(in the rows, 128 means zero)
One turn or mirror swaps these rows in pairs. Which row does each one swap with?
Mela: [137 127 124  99 176 132 161 136 107 100 163 119 102 104 170 135 125 107
 136 139]
veb: [140 176 137 108 153 157 120 139 130 162 136  87 142 133 138 117 163 108
 129 152]
zaki: [105 156 104 129 118 150  90 126 102 134 139 100 119 122 160 143 127 144
  98 104]
vate: [106 101 161 114 173 122 114 121 104 106 137 149 156 161 103 134 140 141
 146 149]
vepud: [123 145 168 132 134 119 102 158 123  90 126 123 162 144 108 121 164 118
 110 108]
peb: [156 128 122 109 158 116 145 142 103 100 170 120  95  90 156 149 137 130
 141 147]
pakem: [160 123  78 134 120 123 135  89 130 127 129 159 153 116 131 134 109 141
 128 162]
laz: [146 140 115 138  96 132 103 100 106 110 145 140 125 103 142 124 146 169
 123 109]
tifev: [110 142 113 114 164 155 126 134 133  96 104 153 133 140  93  89 154 135
 125 115]
lene: [132 147 163 131 171  86 110 114  88 105 139 106 116 138 110 158 136  83
 122 128]
Soso: [113 136 151 136 155  81 148 143 117 121 100 139 137 130  81 137 125 119
 117 175]
sepa: [140 106 143 114 169 111 151 131 121 133 179 141 105 116 166 149 133 120
 142 141]
midu: [111 174 113 119 114 125 122  99 154 143 123 123 111  88  98 104 134 104
 111 152]
Nabov: [ 94 145 152 130 166 113 125 112  91 128 126 167 115 105 144 153 105  79
 120 150]
sov: [109 163  63 130 131 135 137  93 124 115 143  96 143 132 121 108 111 102
 130 140]
nipak: [139 140 138 128 164  96 111 109  84 107 126 126 125 126 142 159 121  60
 128 121]
difi: [134 154 101 134 134 143 123  93 129 125 112 119  97  98  70 112 134 125
 129 149]
zeru: [105 120 139 140 115 144  91 116 117 116 143 127 133 100 186  91 111 127
 116 127]
zukun: [118 129 112 142  78 132 114 126 127 138 145 143 152  95 166 145 133 131
 123 126]
gagar: [151 118 125 121 162 135 152 132 127 110 177 150 111  93 159 150 133 102
 138 132]
Zoz: [133  99 116 148 130 140 102  97 151 122 135  96 143 114 135  98 109 146
 119 117]
Bosuz: [105 147 176 142 129 114 147 169 136  89 123 155 148 119 113 133 138 125
 136 152]
Gigeb: [127 125 158 140 108 116 111 112  94 156 148 100 157 132 136 124 120 148
 108 103]
Fafe: [109 135 146 125 138 128 174 120 109  90 160 140 154 146 105 105 108 154
 127 126]
sar: [140 184 127 138 155 162 121 154 124 152 130  96 155 130 141 123 143 123
 142 169]
lik: [121 112 152 150 158  74  96 108 117 114 103 150 129 122 137 127 112  89
 115 131]
Fizaf: [100 145 173 103 133 133 107 134 118  90 146 157 132 134 114  94 161 134
 131 157]
tisom: [ 98 156  90 129 130 130 114 115 143 115 135 114  94 124  81  94 123 126
 103 147]
Turod: [119 156 134 124 148 139 126 166 141 168 123  97 156 116 125 111 155 104
 151 158]
fir: [142 125  87 155 114 124 127  84 128 147 135 143 137 109 138 149 106 121
  92 144]
Befa: [154 126 163 147 154  80 121 140 115 127  89 129 148 124 104 138 117 126
 133 168]
dav: [146 135 136 134 170  94 145 147 103 102 122 142 149 145 107 140 116 128
 136 193]
nezu: [103 156 162 152 151 124 127 154  90  91 100 142 153 136 130 109 121 153
 148 139]
vozib: [128 157 132 131 150 143 139 146 162 172 142  99 145 137 136 102 140 125
 143 160]
fipom: [112 141  88 122 122 111 112  85 150 120 118 158 149 138 103  97 136 112
 123 153]
Kuvok: [ 92 167 146 116 161 134 136 158 113  72 133 127 108 142 110 133 131 144
 115 130]
guma: [132 170 127 129 155 156 122 166 131 167 143 103 160 108 133 112 126 129
 131 170]
burin: [105 114  90 125 115 134 124 131 110  86 147 136 162 121 162 115 124 124
 119 101]
pes: [124 102 121 132 155 131  85 124  95 129 106 134 121 112 154 124 136 121
 111  83]
zevot: [126 176  80 112 129 124 135 106 137 111 118 106 140 127 100 100 132  85
 137 141]
sulaz: [114 130 132 151 174 133 112 107  66 136 104 144 111 115 124 153 104  98
 139 148]
Luf: [ 94 132 138 147 169 120  87 121  78 129 134 147 103 143 133 154 105  98
 102 136]
fuvi: [154 126 136 108 167 125 142 148 110 117 186 142 110  83 144 149 126 130
 127 150]
gutiz: [180 130  91 150 116 114 111 105 128 143 137 109 143 112 139 135 113 135
 107 162]

lene pairs with sov
sulaz pairs with difi
Soso pairs with fir
tisom pairs with Luf
nezu pairs with laz

One turn or mirror swaps these rows in pairs. Which row does each one swap with?
pegib: [131 170 136 188 175 137  97 143 101  76 113  81 162 150 133 103 139 181
 143  78 141 125 104 128 138 152]
raveb: [158 168 174 115 167 119 110 116 134 100 170 117 187 129 148 111 105 143
 139 105 176 162 139 127 115 140]
litob: [122 174 135 147 163 165 131 181  96  86 113 130 158 137 182  93 126 145
 130  85 131 165 147 123  92 184]
Tarul: [133 136 149 137 143 135 102 131 120  91 137  68 160 146 141 195  76 139
 128  72 146 146 133  80  96 162]
gul: [150 177 165 130 157 154 113 139 140 122 104  55 166 110 131 140 123 131
 153 142 146 122 150 121 120 148]
Tomo: [144 162 145 124 122 142 106 165 113  90 129 121 167 149 135 109  99 145
 147  98 227 182 138  97 119 158]
keroz: [145 160 144 125 138 151 144 123 118 124 136  72 109 162 127 109 123 163
 169 111 185 155 154 123 109 122]
bupip: [ 95 119 121 121 123 152 102 169 145  95 116 149 153 145 137 105 128 138
 111  81 164 143 158 127  83 160]
Tela: [117 112 128 128 107 144  90 176 115 110 133 116 133 102 121 126 119 162
 144  80 117 159 147  98  83 117]
zis: [129 168 124 143 160 146  41 105 128  89 125  94 106 145 132 111 101 150
 116  90 189 150 134 105 120 146]
sof: [139 162 128 118 174 138 121 129 126  95 123  65 154 165 144 137 119 157
 144  53 168  99 136 144 120 123]
buti: [133 144 174 156 150 107 118 182 142  81 143 133 126 153 121 107 128 138
 139 105 125 143 133  95 121 196]
kodez: [185 192 133 147 147 134  84 162  96 104 114 107 109 186 139 118  94 154
 117 119 148 146 129  86 129 125]
Mep: [109 146 122 140 140 120  99 113 125 125 146  61 160 153 170 126 132 153
 156 142 143 137 126 131 114 114]
depab: [132 149 169 158 129  90  52 130 127  56 147  99 119 129 158 127 120 117
 143  96 166 137 137 123 110 152]
lif: [168 167 132 162 121 182  60 169 116 112 134 110 150 131 158 129  80 123
 146  85 152 163 109 110 122 136]
Botan: [ 92 169 129 124 168 155  96 179 141  83 140 133 130 170 157 120 131 116
 137  98 110 164 106  94 106 139]
moder: [156 158 167 134 183 151 134 139 121  95 133 100 137 142 194  85  91 157
 118 108 113 142 126  86 128 138]
vebip: [127 137 158 106 138  88  77 152 115  69  97  79 141 132 141  72 110 138
 109 128 134 145 116  79 121 157]
zes: [107 127 153 130 109 131  79 139 111  73 104 109 148 136 152  89  96  85
 118 113 164 120 136 101  87 161]
nidu: [126 133 176 104 181 100  89 173 133  62 131  98 176  96 163 110  88 153
 134 116 138 144 131 117 102 150]
sot: [146 149 140 148 123 149 119 189 139  99  93 112 125 152 131 110 110 156
 116  65  95 126 135 145 120 167]
lerul: [138 179 101 133 132 149 102 186  99  79  87  64 125 175 137 137 124 125
 143 125 124 130 124  80 101 147]
vune: [140 131 138 137 118 132  88 101 117  92 139  95 143 151 135  84  80 140
 146 116  89 158 135 123 111 152]
muzov: [110 162 129 130 139 147 103 122 137 141 132  89 147 136 152 125  89 166
 139  73 150 107 127 145 142 112]
mer: [144 147 121 132 144 152 103 156 102  97 132  74 181 143 135  74  75 157
  95 141 132 183 146  98 117 158]
zemos: [143 164 141 141 116 111 101 169 114  47 168 109 142 129 132 137 108 171
 118 101 176 128 149 162 113 125]
zutu: [115 128 146 130 168 145 106 190 149  76 120  44 132 103 145 163 102 116
 119 105 131 154 147 104  92 132]
Toku: [ 93 139 138 142 155 151 121 180 106  89 118 122 144  99 134 126 126 183
  97  98 171 138 171 125 124 159]
mulik: [153 136 118 115 118 124 105 206 120  85 148  49 131 139 146  90 114 166
 122 109 145 167 111 134 142 141]
Vug: [120 154 139 117 138 112 126 164 100  68  94  90 156 159 154 127 149 140
 102 154 113 146 132 147 117 135]
lek: [144 139 141 128 176 130 131 181 131  81 104  86 130 106 175 122  71 189
 108  85 145 130 151 102  96 157]
gake: [111 152 158 120 143 149 113 201  78  83 118  62 171 116 138 112 126 113
 138 117 165 188 123 110 113 157]
Luzi: [149 159 190 144 129 120  99 164  90 115 154 111 106 141 150 143  86 153
 161  98 134 156 145 139 125 119]
fut: [117 147 133 126 150 173  88 181 127  34 132 122 171 140 147 139 128 153
 108  62 160 158 130  90  93 136]
garuf: [170 151 162 109 155 142 138 182 112 114 116  91 148 135 185 127  95 185
 111  74 142 160 151 124 138 132]
fak: [138 148 127 147 123 132 114 202 111  96 125  72 145 141 148 153 103 146
 132 125  78 175 137 121  96 137]
Sezu: [146 155 152 119 162 133 135 210 128 112 133 112 147 143 157 156 155 149
 104 110 168 151 146  78 103 140]
Ves: [147 134 157 174 144 133 109 162 142  60 155 113 131 176 160 141 104 156
 175 112 178 126 107 124 119 133]
mised: [149 177 157 138 106 135  67 125  98  74 139  78 146 160 122 111 128 111
 159 108 135 177 110 105 125 140]
pep: [148 132 167 148 146 171 113 175 127  95 113  80 163 126 133 130 118 104
  86  63 164 162 117 114  89 109]
levor: [130 171 145 151 146 153 105 140 129  87 173  71 151 183 144 117 107  85
 121 103 147 146 107 111  84 164]
tumu: [135 165 119 135 142 140 123 159 122  88 123 111 136 142 150 101 108 148
 146 173 198 150 132  72 103 145]
riz: [112 146 109 145 172 129  94 191 144 103 114  55 130 149 171 108  84 161
  83  97 139 145 151 116  86 157]
toper: [132 132 128 114 171 128 129 151 104  68 120  66 106 137 136 159  75 145
 132 100 123  97 133 115 121 129]
ripit: [138 163 123 149 103 165 103 132 128  93 112  64 166 145  90 109 113 143
 157  97 177 126 131 132 124 165]
pugar: [144 137 164 169 156 143 101 151 121  55  91  90 153 179 157 109 162 151
 137  77 125 144 106 114 125 132]
Gopo: [114 154 120 150 159 131 134 171 102  71 116  66 165 160 169 102 105 117
 106 123 131 120 126  70  81 163]
zal: [ 75 153 103 127 137 136 107 193 135  99 111 119 149 150 136  95 126 133
 117  75 170 139 103 109 123 160]
soni: [100 135 106 121 130 170  89 164  97 109  93 120 123 162 110 129 121 133
 126  79 169 158 151 110 117 115]
kilig: [127 123 164 113 147 192 108 174 150  66 104  85 164 116 176 109 136 137
 121 129 142 152 122 129 118 128]
sog: [ 89 177 156 150 163 175 102 171  96  90  95  80 106 141 161  93 115 123
 106  77 134 133 148 101 125 147]
Sadi: [ 96 146 119 173 150 113 114 132 108 101 122  86 112 133 124  99  72 154
 151 126 174 144 150 146 112 139]
gos: [121 155 166 155 137 166 116 117 116  85 150 111 155 195 118 150  86 111
 141 111 133 153 130  98 104 127]
beza: [110 153 122 132 147 118 106 154  94  93 128  74 174 178 160  91  82 151
 130  60 135 128 155 163 120 129]
vabi: [129 158 157  77 113  85  82 156 138  66  99  96 135 138 152 129 119 132
 105 104 148 157 137 126  95 163]
dini: [104 163 150 148 121 174 101 183 169 117 108 103 131 148 110  91 106 160
 130 122 141 150 156 124  86 120]
Mib: [137 163 143 143 152 136  84 156 120 100 121  86 139 137 139 163  46 149
 145 122 128 117 138  62 103 134]
fumev: [142 159 163 128 132 136  84 126 130  76 110  95 129 129 143  91  97 147
 133  91 223 136 140  75  98 156]
nuz: [137 135 188 132 151 128  78 170 124  99 128  91 128 135 146 158 117 144
 148 111 186 119 133  53 103 122]
fetov: [140 146 114 122 141 136 106 146 116 100 134  99 107 129 149 150 145 144
  97 146 114 144 126 151 104 146]
laket: [130 153 140 103 131  90 122 157 128 102 128 100 152 178 120 130 125 159
 132 151 172 148 176 117 102 152]
vik: [144 159 137 117 142 133 100  91 120  88 126 124  93 136 132 112  92 143
 132 137 131 131 138 104 109 115]
vomiv: [129 158 176 102 131 132  95 163  84  87 129 106 173 108 149 120 109 182
 105 109 107 176 158 117 102 146]
gigom: [154 177 172 134 142 107 108 169  95 102 119  82 150 176 111 144 101 144
 155  92 182 170 114  82  83 122]
lom: [115 147 135 143 118 171 106 161 163  66 123  98 162 152 120 131  95 166
 164 143 142 151 162 137  91 117]
vosin: [131 179 184 148 170 127 119 146 136 111 113  85 141 159 133  94  91 130
 133  62 200 130 137 134 107 123]
Lofo: [157 129 152 131 127 106 100 135 149  92 123  75 156 154 159 127 112 174
 129  91 175 140 138 148  86  82]
nirus: [139 186 138 125 139 111  84 170 100  73 128  57 171 140 142 102 116 132
 171  57 147 124 113 119  93 118]
tov: [148 165 170 124 188 155 108 129 108 103 110 116 182 163 149 142 114 123
 114  77 118 156 148  91 119 161]

nuz pairs with nidu
vebip pairs with Mib
pegib pairs with dini
depab pairs with zutu
lom pairs with pugar
laket pairs with tov
toper pairs with zes
Tela pairs with nirus
Tarul pairs with vabi
fetov pairs with levor

